Here are some numbered points:
tensor([-0.89, -0.35,  0.72,  0.23,  1.78, -0.95,  2.04, -1.22, -0.41, -0.46,
        -0.25, -0.23, -1.53]) 0
tensor([ 0.47,  0.40, -2.14,  1.97,  0.32,  1.75,  0.52,  0.53,  1.87,  0.68,
        -0.55,  0.30,  1.39]) 1
tensor([-0.83, -0.26,  0.79, -0.94, -1.54, -1.59, -1.01,  1.17, -1.81,  1.22,
         0.20,  0.47,  0.54]) 2
tensor([-1.16,  1.57,  0.57, -0.27,  0.24,  0.19,  0.35, -0.08,  0.26, -1.45,
        -1.23, -0.97, -1.12]) 3
tensor([ 0.27, -0.51, -0.98, -0.27, -1.99, -0.09, -2.52, -0.37,  0.68, -0.18,
         1.91,  1.44,  1.00]) 4
tensor([ 0.56,  0.53, -0.04,  0.58,  1.27,  0.25,  1.32, -0.29,  0.35,  0.73,
         0.17, -1.38, -1.59]) 5
tensor([ 0.36, -1.43, -0.10, -0.70,  0.83,  0.16,  1.26, -0.16,  1.05, -0.49,
         0.20,  0.23,  0.10]) 6
tensor([-0.21,  0.59, -0.66,  0.14, -0.94, -0.29, -0.72,  1.60, -0.58, -0.85,
         1.50,  0.10,  2.09]) 7
tensor([-1.15,  0.53, -0.34,  0.96, -0.64,  0.55, -0.18,  0.87, -0.75,  1.03,
        -0.97,  0.42,  0.13]) 8
tensor([ 1.71, -0.06, -0.51,  0.15, -0.16,  0.19, -0.86, -0.70, -0.69,  0.02,
         0.22, -0.55, -0.57]) 9
tensor([-0.20, -0.06, -0.03,  1.77,  0.34, -0.03,  0.64, -0.28, -2.57,  1.19,
        -1.47, -0.95, -0.16]) 10
tensor([-1.12,  1.14, -0.52,  1.71, -1.14, -0.86,  1.11,  1.55, -0.15,  0.47,
         1.17, -0.84, -0.24]) 11
tensor([ 0.60,  0.46,  0.56, -1.00,  0.75,  0.17, -0.44, -0.69,  0.29, -0.20,
         0.04,  0.69,  1.18]) 12
tensor([-0.85,  0.14,  1.58,  1.22, -0.76, -0.50, -1.76,  2.62, -1.22, -0.08,
        -1.24, -0.55,  1.91]) 13
tensor([ 2.15,  0.27, -0.46, -0.78,  0.10,  0.96,  1.07, -2.30,  2.00, -2.04,
        -0.05,  1.68, -1.00]) 14
tensor([ 1.48, -0.81,  0.30,  1.11,  0.24,  0.14,  0.82, -1.28,  0.98,  0.78,
         0.87, -0.82, -0.69]) 15
tensor([ 0.22, -0.64,  0.61,  0.78, -2.19, -1.49, -0.76,  1.62, -1.46,  1.31,
        -0.71, -0.87,  0.43]) 16
tensor([ 0.55,  1.18,  0.18, -0.22,  0.23,  1.34,  0.51, -0.53, -0.49,  0.01,
        -0.01, -0.29, -0.08]) 17
tensor([ 0.95,  0.18, -0.85,  0.38,  0.10, -0.88,  1.04,  0.69,  1.54,  1.03,
         0.65,  0.46, -0.34]) 18
tensor([ 0.94, -0.85, -0.44,  0.00,  0.32,  0.71,  0.68, -1.56,  0.91,  0.63,
         0.32,  1.76,  0.55]) 19
New points follow, each followed by the numbers of its three nearest points above, looking only along the 5 directions in which the numbered points spread most, nearest first.
tensor([-0.17, -0.18, -0.31,  0.61,  0.30, -0.08,  0.25, -0.39, -0.13, -0.54,
        -0.24, -0.35, -0.08]) 17 9 6
tensor([-0.09, -0.95,  0.94, -0.97,  0.33, -1.47, -0.46, -0.54, -0.85, -0.04,
        -0.63, -0.07, -0.64]) 9 12 17
tensor([-1.44,  0.72, -0.94, -0.14,  0.77,  0.67, -0.79, -0.66,  1.66, -0.74,
        -0.03,  0.00, -0.68]) 17 6 12
tensor([-1.48,  0.45, -0.85, -0.11,  0.33,  0.34, -0.89, -0.11, -0.09, -1.33,
        -0.81, -0.52,  0.57]) 17 3 12
tensor([ 1.90,  1.48, -0.79, -0.59,  0.40, -0.19,  0.33,  0.57,  0.74,  0.38,
         0.92,  1.43, -0.15]) 6 18 19
tensor([-0.53, -0.71,  0.13,  0.30, -0.04,  0.32, -0.51,  0.27,  0.91,  0.21,
        -2.05, -1.23, -2.14]) 17 5 9
tensor([ 0.75, -0.12, -0.56, -0.06, -0.78,  1.15,  0.08, -1.06,  0.86,  0.24,
         0.87,  2.25,  0.71]) 19 12 6
tensor([-1.33, -0.75,  0.13,  1.17, -1.16, -0.74, -0.41,  2.01, -1.60,  0.27,
         0.87, -0.64,  1.64]) 16 13 2
tensor([ 0.61,  1.32,  0.41, -0.01,  0.17, -1.20,  1.52, -0.34, -0.01, -0.24,
        -0.39, -0.97, -2.19]) 0 5 6
tensor([ 1.36,  1.22, -0.34,  0.57, -0.76,  2.37,  2.03, -1.17,  0.64,  0.78,
        -0.78,  1.69, -0.88]) 19 17 6
